rotation ticks, each row followed by its count of ticks:
The counts run from 0 to 131.
[121, 95, 145, 101, 123, 156, 137, 105, 136, 85, 172, 130, 131, 105, 105, 108, 154, 168, 141, 117, 145, 153, 138, 96, 120, 139, 119, 92, 122, 157, 97, 134, 135, 118, 113, 147, 138, 116, 97, 143, 92, 108, 86, 138, 150, 179, 92, 125, 130, 143, 143, 94, 130, 100, 117, 106, 155, 123, 139, 110, 152, 115, 196, 149, 147, 138, 111, 180, 156, 152, 106, 127, 130, 121, 134]  46
[150, 131, 96, 116, 101, 123, 167, 165, 140, 169, 90, 113, 145, 134, 158, 141, 62, 137, 134, 124, 101, 121, 93, 106, 140, 87, 124, 94, 120, 156, 187, 131, 143, 133, 136, 145, 108, 128, 141, 117, 126, 149, 150, 117, 125, 110, 130, 132, 96, 137, 153, 161, 133, 130, 122, 107, 168, 174, 150, 120, 129, 136, 143, 173, 123, 147, 136, 113, 120, 116, 198, 98, 165, 107, 162]  82
[146, 142, 124, 116, 87, 149, 178, 129, 143, 135, 107, 122, 173, 104, 145, 96, 93, 168, 136, 137, 139, 121, 119, 97, 127, 106, 89, 121, 122, 163, 150, 141, 131, 138, 149, 153, 139, 127, 100, 120, 113, 139, 134, 142, 161, 102, 126, 128, 97, 162, 131, 136, 104, 117, 112, 86, 206, 118, 129, 115, 116, 97, 180, 133, 149, 126, 100, 142, 136, 156, 116, 90, 172, 88, 134]  41
[154, 145, 142, 141, 131, 112, 123, 140, 116, 122, 52, 110, 149, 121, 133, 139, 115, 135, 136, 172, 110, 123, 151, 155, 136, 133, 159, 146, 123, 105, 161, 120, 116, 99, 127, 61, 136, 153, 136, 107, 151, 141, 177, 84, 163, 85, 132, 138, 104, 105, 84, 176, 149, 115, 152, 146, 78, 118, 132, 159, 141, 170, 98, 112, 97, 142, 118, 127, 133, 140, 125, 129, 113, 123, 137]  109
[154, 136, 139, 146, 114, 104, 170, 105, 120, 129, 123, 131, 134, 147, 125, 152, 112, 145, 133, 162, 131, 137, 90, 191, 150, 133, 128, 148, 108, 126, 145, 109, 129, 130, 65, 128, 164, 119, 77, 114, 118, 142, 125, 133, 180, 110, 123, 78, 136, 133, 78, 156, 132, 159, 157, 106, 72, 124, 147, 109, 151, 140, 98, 135, 134, 141, 122, 140, 136, 164, 152, 105, 130, 97, 160]  115
[152, 124, 139, 127, 136, 108, 145, 114, 123, 132, 84, 124, 145, 116, 134, 144, 141, 113, 166, 175, 116, 131, 170, 147, 104, 138, 133, 114, 112, 132, 155, 141, 87, 82, 104, 77, 153, 153, 119, 106, 139, 110, 133, 95, 169, 97, 120, 152, 105, 116, 104, 181, 166, 136, 157, 123, 53, 107, 157, 142, 141, 134, 88, 129, 116, 115, 124, 129, 154, 145, 116, 114, 115, 126, 114]  110
[140, 126, 99, 154, 66, 127, 133, 124, 145, 136, 88, 132, 152, 131, 146, 146, 113, 178, 143, 128, 116, 98, 72, 157, 171, 169, 111, 121, 151, 141, 148, 95, 148, 152, 171, 138, 155, 116, 100, 122, 115, 128, 107, 131, 166, 89, 154, 88, 139, 125, 169, 144, 143, 148, 119, 117, 124, 149, 128, 121, 106, 145, 174, 140, 144, 141, 107, 143, 170, 169, 123, 136, 155, 144, 152]  35
[131, 144, 179, 115, 145, 149, 134, 108, 94, 145, 162, 137, 136, 93, 94, 98, 136, 102, 150, 130, 137, 152, 168, 88, 124, 104, 156, 129, 93, 139, 119, 125, 101, 94, 86, 126, 114, 150, 140, 115, 155, 83, 150, 121, 129, 133, 108, 141, 154, 114, 103, 134, 144, 78, 128, 159, 103, 110, 142, 128, 171, 102, 80, 144, 118, 143, 116, 117, 119, 108, 118, 110, 118, 142, 105]  57
[162, 131, 130, 134, 85, 117, 143, 117, 146, 161, 157, 146, 112, 116, 154, 139, 104, 117, 104, 125, 110, 93, 88, 137, 181, 115, 137, 153, 124, 136, 112, 124, 144, 176, 133, 155, 142, 159, 122, 121, 147, 153, 170, 122, 72, 155, 126, 118, 183, 154, 117, 118, 122, 148, 121, 138, 131, 186, 112, 125, 141, 111, 97, 150, 114, 132, 130, 101, 136, 106, 180, 141, 157, 143, 143]  129
[138, 99, 154, 112, 118, 125, 138, 127, 143, 94, 114, 104, 128, 107, 118, 147, 119, 152, 118, 141, 116, 130, 127, 127, 166, 120, 144, 184, 132, 146, 113, 106, 127, 152, 162, 131, 121, 104, 134, 172, 130, 160, 184, 102, 134, 155, 129, 115, 134, 114, 79, 140, 140, 83, 109, 150, 106, 179, 76, 166, 173, 164, 162, 128, 123, 158, 132, 177, 120, 137, 145, 159, 130, 134, 151]  49
[114, 122, 120, 122, 138, 113, 90, 125, 115, 114, 136, 130, 134, 111, 94, 162, 153, 124, 128, 162, 125, 119, 151, 104, 108, 152, 144, 150, 139, 78, 98, 88, 135, 122, 110, 57, 146, 147, 133, 142, 157, 133, 126, 124, 149, 134, 124, 104, 130, 109, 101, 119, 158, 124, 142, 151, 61, 99, 118, 161, 144, 145, 110, 106, 102, 124, 143, 168, 152, 142, 105, 144, 112, 163, 102]  104
[144, 134, 112, 166, 103, 115, 112, 112, 126, 130, 159, 117, 122, 194, 99, 152, 140, 98, 135, 124, 151, 142, 75, 153, 133, 148, 138, 72, 125, 120, 156, 136, 145, 122, 102, 127, 157, 128, 118, 118, 129, 134, 95, 122, 147, 113, 109, 103, 152, 130, 167, 94, 79, 167, 158, 112, 142, 104, 155, 99, 80, 121, 132, 135, 145, 125, 139, 82, 123, 130, 104, 137, 94, 87, 150]  73
[130, 102, 81, 147, 113, 125, 101, 138, 140, 119, 137, 111, 131, 179, 107, 150, 136, 140, 137, 99, 126, 116, 83, 136, 121, 141, 117, 62, 157, 87, 132, 131, 175, 143, 131, 92, 138, 126, 138, 132, 123, 137, 70, 145, 131, 143, 122, 104, 141, 131, 189, 71, 102, 147, 129, 126, 159, 137, 123, 127, 77, 128, 184, 128, 130, 154, 144, 99, 110, 111, 143, 160, 119, 139, 140]  33
[116, 140, 111, 128, 144, 101, 105, 144, 136, 116, 117, 113, 72, 175, 143, 179, 131, 103, 89, 138, 119, 148, 101, 166, 124, 148, 132, 123, 154, 122, 141, 148, 154, 135, 103, 123, 148, 119, 146, 112, 96, 195, 96, 91, 136, 175, 91, 119, 120, 148, 121, 89, 156, 178, 159, 86, 133, 138, 157, 150, 97, 136, 121, 125, 142, 107, 165, 141, 137, 132, 134, 136, 80, 116, 135]  119
[157, 83, 143, 83, 104, 130, 121, 97, 150, 89, 154, 125, 147, 108, 119, 136, 161, 169, 157, 131, 130, 117, 149, 78, 103, 131, 111, 95, 117, 146, 94, 125, 133, 125, 105, 101, 168, 160, 101, 133, 121, 121, 106, 113, 126, 192, 86, 130, 139, 155, 131, 106, 129, 120, 126, 99, 123, 147, 146, 135, 153, 116, 171, 152, 126, 130, 141, 195, 179, 138, 145, 126, 139, 140, 118]  45
[151, 111, 119, 116, 70, 131, 133, 126, 154, 171, 111, 127, 154, 113, 132, 147, 92, 122, 150, 127, 112, 112, 112, 78, 150, 95, 134, 105, 106, 159, 183, 122, 120, 112, 148, 136, 140, 161, 153, 128, 166, 125, 169, 96, 104, 124, 114, 135, 143, 128, 167, 163, 105, 130, 122, 125, 118, 172, 145, 127, 134, 109, 122, 192, 131, 129, 158, 121, 147, 112, 181, 98, 150, 108, 150]  83
[162, 137, 112, 153, 72, 119, 137, 122, 127, 170, 119, 174, 160, 107, 153, 139, 105, 134, 147, 139, 123, 98, 98, 131, 157, 152, 152, 108, 127, 108, 130, 100, 123, 137, 114, 113, 171, 187, 112, 79, 174, 101, 129, 138, 128, 99, 134, 110, 166, 155, 135, 142, 144, 179, 130, 109, 108, 141, 157, 113, 113, 105, 87, 143, 117, 141, 95, 99, 167, 130, 147, 110, 161, 143, 106]  30
[143, 190, 183, 169, 144, 111, 172, 126, 122, 117, 147, 139, 98, 127, 155, 111, 93, 115, 93, 130, 138, 154, 124, 165, 156, 120, 127, 180, 111, 155, 122, 153, 115, 137, 104, 167, 134, 144, 96, 81, 125, 166, 169, 124, 143, 124, 118, 128, 148, 146, 70, 124, 129, 101, 155, 106, 137, 115, 146, 104, 148, 122, 79, 113, 126, 142, 79, 99, 123, 129, 126, 128, 123, 118, 127]  15
[93, 131, 139, 80, 150, 152, 133, 111, 122, 123, 144, 134, 124, 68, 119, 129, 149, 130, 127, 143, 141, 134, 173, 77, 127, 123, 115, 164, 105, 160, 117, 122, 123, 112, 121, 131, 115, 108, 151, 164, 112, 113, 129, 113, 129, 159, 121, 141, 115, 121, 116, 155, 188, 89, 104, 137, 90, 125, 117, 131, 151, 122, 153, 149, 131, 92, 154, 196, 146, 150, 116, 122, 133, 156, 110]  51
[146, 110, 113, 124, 122, 112, 139, 122, 144, 161, 155, 160, 112, 94, 164, 150, 123, 124, 108, 125, 101, 96, 111, 131, 157, 125, 119, 127, 140, 121, 86, 109, 144, 167, 115, 139, 133, 168, 121, 125, 129, 131, 133, 139, 79, 176, 130, 103, 170, 160, 128, 132, 170, 152, 121, 122, 122, 184, 141, 112, 150, 105, 106, 152, 109, 108, 161, 135, 156, 116, 198, 114, 165, 184, 135]  130
[142, 147, 162, 153, 176, 129, 134, 104, 127, 69, 145, 120, 88, 146, 123, 120, 174, 151, 107, 95, 139, 148, 127, 183, 115, 147, 122, 146, 146, 102, 81, 139, 135, 106, 81, 102, 138, 136, 99, 123, 98, 122, 124, 144, 154, 164, 122, 113, 128, 104, 93, 101, 144, 107, 159, 152, 125, 108, 124, 114, 143, 147, 144, 76, 110, 150, 110, 125, 130, 136, 123, 161, 99, 151, 140]  60
[151, 100, 102, 138, 112, 122, 128, 109, 101, 178, 143, 173, 163, 123, 143, 133, 113, 105, 168, 129, 121, 98, 117, 130, 124, 156, 142, 70, 135, 91, 113, 135, 104, 135, 126, 120, 154, 161, 106, 95, 134, 71, 74, 148, 111, 124, 122, 130, 150, 177, 154, 111, 143, 165, 116, 112, 121, 149, 145, 125, 112, 91, 103, 153, 114, 131, 107, 96, 149, 106, 138, 122, 135, 141, 89]  31
[128, 126, 135, 114, 111, 114, 130, 126, 125, 169, 131, 114, 117, 141, 150, 157, 87, 72, 142, 143, 114, 127, 107, 132, 160, 122, 153, 108, 114, 159, 176, 157, 122, 117, 157, 166, 128, 128, 168, 99, 125, 133, 173, 71, 76, 136, 132, 164, 163, 141, 148, 152, 151, 135, 129, 119, 108, 183, 141, 146, 122, 136, 90, 152, 145, 106, 155, 92, 116, 102, 139, 132, 112, 120, 147]  123
[146, 154, 118, 141, 130, 137, 169, 112, 151, 119, 158, 131, 101, 149, 153, 132, 141, 135, 116, 98, 139, 136, 112, 145, 110, 100, 81, 92, 112, 185, 151, 162, 148, 129, 100, 162, 122, 131, 123, 125, 90, 116, 116, 138, 106, 151, 124, 105, 133, 130, 162, 140, 107, 132, 141, 118, 162, 118, 178, 74, 92, 106, 150, 151, 134, 89, 149, 112, 136, 144, 160, 113, 135, 123, 163]  126
[114, 142, 144, 133, 150, 123, 102, 126, 107, 130, 168, 131, 81, 136, 88, 147, 163, 107, 103, 111, 136, 156, 119, 120, 126, 126, 173, 119, 121, 106, 122, 124, 137, 111, 80, 115, 132, 159, 157, 131, 140, 108, 126, 104, 107, 167, 88, 129, 162, 110, 131, 106, 152, 116, 159, 158, 84, 119, 171, 123, 148, 120, 83, 153, 109, 134, 145, 114, 135, 97, 145, 124, 92, 140, 122]  18
[145, 124, 120, 112, 98, 146, 162, 118, 123, 153, 104, 121, 193, 118, 136, 87, 60, 145, 155, 136, 124, 114, 123, 75, 149, 80, 115, 118, 106, 143, 151, 137, 117, 153, 149, 173, 115, 122, 114, 123, 140, 143, 151, 140, 136, 108, 121, 134, 102, 156, 99, 132, 98, 102, 95, 97, 179, 150, 104, 123, 145, 119, 162, 150, 151, 168, 95, 129, 120, 128, 130, 110, 166, 92, 145]  42
[137, 148, 102, 125, 132, 118, 179, 152, 139, 151, 81, 109, 129, 141, 171, 117, 83, 153, 127, 112, 110, 114, 93, 144, 129, 107, 101, 104, 138, 152, 168, 151, 146, 149, 145, 162, 102, 110, 128, 105, 93, 142, 123, 108, 126, 121, 139, 136, 83, 148, 144, 151, 144, 139, 114, 83, 192, 163, 142, 102, 103, 139, 168, 139, 132, 140, 124, 111, 123, 120, 169, 105, 158, 121, 153]  81
[96, 150, 147, 142, 141, 129, 112, 122, 100, 157, 148, 133, 119, 127, 98, 126, 126, 86, 135, 155, 137, 125, 131, 152, 167, 147, 171, 168, 112, 101, 139, 111, 125, 127, 127, 123, 116, 127, 136, 144, 161, 109, 141, 119, 136, 95, 141, 124, 158, 113, 103, 150, 151, 112, 135, 185, 62, 110, 111, 147, 151, 144, 74, 114, 117, 126, 121, 106, 109, 140, 76, 150, 81, 145, 101]  63
[109, 157, 160, 112, 183, 149, 107, 136, 130, 91, 132, 99, 108, 108, 118, 99, 136, 105, 115, 104, 152, 143, 175, 89, 98, 104, 112, 169, 121, 158, 121, 160, 129, 113, 140, 137, 112, 107, 161, 152, 129, 175, 158, 122, 122, 149, 125, 161, 110, 126, 108, 99, 105, 70, 132, 124, 160, 95, 100, 149, 115, 125, 168, 106, 128, 109, 143, 142, 98, 124, 77, 143, 109, 107, 105]  53
[133, 164, 177, 138, 171, 131, 140, 141, 140, 82, 108, 85, 105, 110, 129, 117, 128, 139, 99, 113, 140, 145, 161, 123, 116, 106, 98, 196, 136, 133, 115, 150, 134, 128, 143, 113, 114, 139, 126, 133, 134, 197, 192, 122, 122, 144, 122, 146, 104, 112, 80, 113, 111, 84, 136, 136, 170, 102, 105, 157, 138, 142, 148, 82, 124, 143, 122, 142, 116, 128, 112, 140, 119, 124, 135]  54
[162, 93, 134, 110, 109, 147, 121, 101, 146, 114, 158, 140, 139, 125, 156, 123, 129, 123, 148, 120, 125, 115, 136, 109, 120, 137, 90, 81, 123, 165, 87, 167, 122, 125, 145, 154, 168, 150, 118, 115, 112, 125, 117, 133, 77, 181, 110, 156, 154, 171, 149, 118, 128, 141, 111, 80, 161, 163, 143, 106, 107, 92, 148, 149, 146, 99, 130, 129, 153, 124, 142, 139, 153, 136, 109]  85
